Some points, one per row:
array([  18,   80,   14,  -36,  -19,   14,  -10,   67,   62,   41,   10,  -11,
          3,   33,   24,   -5,   89,  -22,   68, -110,  -31,   -1])
array([ 127, -127,  -40,  127,   26,   37, -122,   83, -124, -127,  -49,  -16,
          7,  119,   70,  -29,  -47,  -71, -127, -127,  102,  -31])
array([ -3,   9,  14,  14,  38,   3,  -7,   8,   1,   8,   0,   3,  -8,   5,
       -12,  -2,   9,   9,  33,  17,   1,  -7])
array([  7,  11,   8,   9,  -4,   7, -15,  13,   6, -13,  -4,   5,   0,  12,
        11,   4,   4,  -3,  -2,  -4,  15,  -3])
array([-44,   3,  46, -40,  19, -38, -32,   1,   5,  61,  77,  13, -31,  -4,
       -13, -11,  33, -48,  62,  -8, -28,   1])
array([-39,  74,  18,   3,  42,  30,  10, -41, -58,   8, -42,  60,  21, -42,
       -33,  -1, -75, -15,  49,  11, -59, -30])
array([ -7,  16,  10, -32, -22,   6,  12,  -5,  20,  24,  34,  -8,  -3, -10,
         5,   4,  28, -11,  22,  -8,  -4,  13])
array([ 10,  34, -31,  30,  13,  -9,  38,  48,  40,  45, -29,   4, -13, -25,
       -27, -34,  28, -37,  26,  21,  11,  20])
array([-43,  -8,  -7,  30, -48,  24,  49, -31, -26,  10,   2, -33,  27, -46,
        -9,  19,  15, -29, -90,   8,  -3,  79])
array([ -84,  -23,  -15,  -18,   63,  -36,   93,  -24, -125,   -8,   -2,    2,
         16,   28,  -87,  -33,  -17,   70,   12,   -9, -102,   60])
array([ 28,   8,  32, -26, -19, -14,  11,  26,  39,  41,  15,  32, -23,  36,
        24,  -5,  21,  -5,   8, -62, -13, -11])
array([  9, -14, -36,  37, -16, -23,  21, -16,  -8,   6, -38,   1,  54, -19,
       -24,  19,  20,   6,  32,  97,  43,   9])
array([ -4,   6,  87,  16,   7,  17, -43,  16, -42,  12,   4, -47,  -8, -10,
       -34, -49, -16, -10,  34,  25,  20,  31])
array([-35,   5, -15, -21,  28,   0,  15, -27, -25,   2,   3,  -1, -24,  35,
       -16,  -3,  -3,  37,  17,  -3,  -6,  -3])
array([-14,  34,   9,  -9,  35,  26,   7, -52,  -6, -12,  27,  17, -12,  16,
        -6,  -4, -15,  -6,  24,  -2,   2, -29])
array([-10,   2,  10,  37,  37,   7,  -8,  27,  14,  13, -15,  33, -21,  62,
        22, -36,   9,  19,  30,   8,  23, -21])
array([  4, -18,   0,   8,  -3, -11,  32,  -6,  14,  19,  17,  17, -19, -19,
        17,  38,  58,   7, -25, -31,  -3,   0])
array([   8,  127,  -36,    7,  -77,    4,  127,  -87,  -69,  115,   76,  127,
         37,   36,  -94,   83,  -54, -123,   83,  -39, -103,   -6])
array([ -6,   0,  12,  14,  12,   9,  11,   4,  -4, -20,  -1,  25,  -5,  12,
        12, -15,  21,  25,  -5, -33,  -2, -10])
array([ 56, -21,  51,  -5, -49, -57,  95, -51, -29, -65, -54, -20, -24, -14,
       -26,  57, -35,   6, -22,  59,  75,  38])
Then 10 other points, each followed by its number:
array([ 28,  23, -40,   0,   2,  -3,   7,  10,  29,  32, -29, -14,  21, -32,
         4, -36,  26,  -5,  39,  33,  -7,  14]) 0
array([  23,    2,  127,   83,  -13,   14, -127,  -12,  -46,  -75,  -15, -127,
        -51,  -34,  -90,  -75,  -27,  -38,  -30,   24,   30,  108]) 1
array([ -63,   14,    8,  -33,    8,  -51,   49,   22,    7,   -9,  -14,   60,
        -26,  -16,   14,  -37,   57,  -42,   12,  -60, -120,   -8]) 2
array([  65, -103,  -48,  120,  -36,    1,  -56,   52,    7,  -47, -115,  -20,
        -30,   61,   60,  -57,  -36,  -22,  -45,  -33,  -57,  -47]) 3
array([-22,  59,   2, -65, -39,   7,  31, -52,  -9, -11,  23,  84,   1, -11,
         6,  78, -94, -14,  24,  22,  15, -49]) 4
array([  1,   7,  17, -14, -53,   7,   0,  -5,  31,   9,  38,  18,   0, -11,
        16,   5,   3,  56,  12,   9,  48,  -5]) 5
array([ -11,   63,   11,  -82, -108,   -2,   12,  -12,   54,   54,   84,  -44,
         -2,  -29,    9,    0,  127,  -77,   61,  -14,  -21,   45]) 6
array([  24, -127, -127,  -60, -127,  -21,   11,  -50, -127, -127,  118,    0,
        -55,  -38,   -2,   33,  -39,   82, -127,  -35,  127,  -34]) 7
array([ 50, -31,   6,  18, -24, -12, -57,  40,  13, -54, -34,  18,   8,  33,
        31, -11,  20,  25, -19, -27,  39, -35]) 8
array([ 24,  13,  -6, -22,  25,  12,  -4,  19,  20,   4, -14,  32,  35,  41,
        21,  -4, -42,  23, -15, -95,  -2, -57]) 9
Which two of these numbered points are nearest to each point below by angle, seen from the average point of the first points? Their numbers follow each, nearest first.
array([ -7,  12,  30, -26,  -4,   1, -26,  20,  54,  20,  36,  19, -19,   2,
        15,  -3, -21,  12,  36,  30,  30, -34]) > 5 4
array([-49, -85, -58, -14, -69,  31,  33, -13, -66, -52,  41,   7, -56,  29,
        21,   0,  20,  72, -63,  18,  48, -25]) > 7 5
array([  8, -15, -30,  13, -42,  29, -14,   9,  17,   6,   3,  -5,  18,  16,
        14,   2, -10,  22,  19,  24,  58, -20]) > 5 8
array([ 18,   1,  13,   2, -43,  21, -18,  39,  15, -23, -37,   4,  33, -23,
        43, -18, -44,  15, -33,  24,  17,  14]) > 8 5
array([ 47,  -9,  12,  35, -42,  30, -28,  34,  52,   8, -53, -44,  34, -20,
        29, -19, -16, -46, -14,   9, -40, -26]) > 3 0
array([ 25, -17, -49, -14, -55,  24, -23,  16,  76,   2, -36, -65,   1, -31,
        79,  -5,  -6, -45, -37, -35, -42,  23]) > 3 0
array([-11,  17,  -5,  -7,  -2,   6,  -2, -23,  10,  10,  22,   2,  -4,  -9,
        11,  12, -14,   5,  24,  33,  13,   3]) > 5 4
array([  8,  41,  14, -25,  -8,  17,   6,  27,  31,  30,   8, -31,  -2,  14,
        -2,   9,  35, -38,  27, -64, -27,  12]) > 6 2
array([ -29,  -63,   54,   14,  -57,   64, -127,   46,  -91,    4,   -7,  -11,
         -7,   23,  -36,  -57,  -50,  -53,   76,   98,   28,  -17]) > 1 3
array([  0,  32,  11, -28, -12,   6,  -2,  33,  34,  17,   3, -18, -15,  13,
        29,  -6,  52, -19,  34, -48, -22,  -4]) > 6 2
array([ 19,   3,  -4,   5, -19,   6, -15,   7,  25,   3, -22, -18,   7,   2,
         3,  -8,  -9, -17,   0,   3,  -6,  -7]) > 3 0
array([-42,  14,   8, -43,   8,  -2,  14,  -2,  17,  21,  16,  23,   9,  13,
        -4, -16,   8, -11,   2, -18, -53,  12]) > 2 6
array([-13, -10, -28, -19,  -3, -54,  -2,  -7,  25,  16,   7,  16,  34,  17,
       -15,   5,  24,  41, -13,   2,  28, -37]) > 5 8
array([ 27,  -5, -16,   3, -10,  -9,   1,   7,  24,  -6,   7,   0,  -8,  -9,
        19,  22,  11,   6,   2,   9,  11,  12]) > 5 8
